In the rows, zero is written as 128.
Named turns come first, each shown by rows before and after it. Which turns, in which order, take the first row of each pair that follows to the second? Write the first one first, as in the answered first pair.
turn Q968:
[101 140 133 112 121 153 129 104 146 116 143 122 169 130  92 132 109] |-> [122 132 116 107  86 154 157 101 143 124 149 121 121 125 101 128 101]
[118 141 151 115 135 152 122 103 167 121 143 127 160 168 146 117  97] |-> [136 131 140 112 110 155 145  97 167 126 141 126 136 162 141 113  87]
[142 126 144 138 156 124 123 149 128 138 121 131 125 123 150 133 148] |-> [135 114 152 125 149 135 114 138 129 124 112 116 134 131 135 121 154]
[124 150  71 157 102 151 123 113 118 140  93  76  95 136 162 151 152] |-> [116 157  79 167 124 140 112 129 115 148  94  84 119 141 165 157 158]
turn Q418:
[123 125 133 111 108 144 128  92 133 130 149 110 129 135 116 114 118] |-> [124 125 128 118 111 131 144  99 126 134 169 115 117 129 123 128 118]
[162 152 123 158 150 151 137 155 119 130 187 147 118 125 139 130 107] |-> [151 163 142 150 163 171 119 139 144 129 144 148 140 143 134 102  94]
[123 111 105 138 165 148 144 145 160  94 164 145 166 142 101 129 114] |-> [122 108 106 141 161 152 149 141 159  89 167 141 169 147  97 126 119]
turn Q898:
[ 83 167  83 112 143 127 155  93 123 132 128 141 187 135 144 161 122] |-> [ 97 147  87 108 121 149 147  78 115 149  79 123 169 149 169 146 124]
[127 144 135 155 163  99  95 170 102 151  91 125 140 132 164 146 152] |-> [103 171 128 139 174 102 110 167 130 134 140 145 175 129 124 168 129]
[128 116 150 141 145  98 134 150 164  68 177 126 189 141  85 143 137] |-> [122 116 165 113 102 152 132  98 171  76 123 114 181 157  83 125 100]

Each pair is 2 to 3 turns apart.
[144 153 101 150  97 108 153 129 111 156 123 110 105 100 182 129 158] |-> [ 98 197 108 127 117 120 142 114 150 133 152 120 174  96 130 150 136] : Q898 Q898 Q968
[154 117 133 112 131 135 149 111 159 133  73 165 113 145 167  77  77] |-> [150 113 154 136 195 103 117 151 139 116  81 156 141 134 170  76 116] : Q898 Q968
[109 151 119 148 152 109 123 158 107 140 160 130 146 118 137 161 148] |-> [105 105 150 125 136 156  97 109 103 114 111  94 146 131 114 128 156] : Q968 Q898 Q898
[128 111  85  81 105 130 163  99 139 163 124 165  94 154 112 120 110] |-> [108 148  94 109 163  87 144 142 140 175 142 181 152 155 137 146 131] : Q898 Q968 Q898
[ 85 157 140 137 151 145 107 110 131 132 132 121 197 148 101 170 126] |-> [ 92 152 112 143 138 125 127 127 100 132 172 118 168 125 110 202 141] : Q418 Q418
[139 140 138 163 214 132 143 166 154 117 106 158 148 150 170 145 149] |-> [175  81 123 131 135 163 181 113 138  88 115 126  57 135 134 126 144] : Q968 Q968 Q418
[111 132 131 149 172  76 126 133 160 118 126 138 161 134 118 129 141] |-> [139 134 104 132 112  96 168 110 167 141 128 152 100 133 124 120  98] : Q898 Q968 Q968
[131 128 169 109 145 156 133 127 110 106 138 131 184 141  82 170 139] |-> [160  98 164 131 134 138 141 147  69 131 127 115 134 134 126 175 164] : Q898 Q898 Q418
[120 119 129 169 160  93 124 145 123 116 130 112 135 117 141 146 148] |-> [128  95 124 138 116 118 149 107 139  95 138 102  98 115 108 127 132] : Q968 Q898 Q968
[115 115 160 114 155 142  98 131 116  78 140 124 150 107  86 114 152] |-> [143 159 142 128 142 122 137 160 139 136 123 193 109 118 149  99 102] : Q968 Q968 Q418
[152 170  83 123 164  89 191 113 146 138 120 150 145 143 175 141  67] |-> [145 104  95  88 135 124 167  59 122  76 137  75 147 127  99 146 111] : Q968 Q968 Q418
[ 94 123 182 104 174 154  73 113 146  97 113  96 179 122 112 133 125] |-> [159  67 156 120 126 135 113 132 107 105 123  79  59 100 145 111 143] : Q968 Q898
[130 108 142 107 109 155 120  94 121 102 104  88 141 140  96 126 140] |-> [158  96 124 136 105 124 139 137  96 126 122  96  94 131 146 127 158] : Q898 Q968
[128 112 156 117 127 152 125 119 156  75 131 131 173 139  52 115 122] |-> [153 107 111 130  95 117 175 159 127  92 188 130 115 107  81 156 134] : Q418 Q968
[138 119 104  97  80 155 134  86 118 144 102 107  84 127 138 145 126] |-> [111 134 108 126 168  94 112 138 110 109 160 106 150 105 121 164 170] : Q898 Q898 Q968
[170  93 158 143 104 158 109 115  97 143  82 115 114 152 138 131 137] |-> [137 140 144 114 100 170 126  98 144 121 145 138 172 138  70 151  97] : Q898 Q898 Q898
[131 154 112 112 115 166 144  93 163 121  89 149 152 137 157  92  91] |-> [128 169 100 136 164 112 149 151 160 104 163 169 172 116 147 118 115] : Q898 Q898 Q898
[130 159 109 146 133 113 136 159 120 154 128 157 126 137 164 139 120] |-> [139 121 136 138 145 127 105 143 109 133  91 133 126 153 162 101 141] : Q418 Q968 Q898
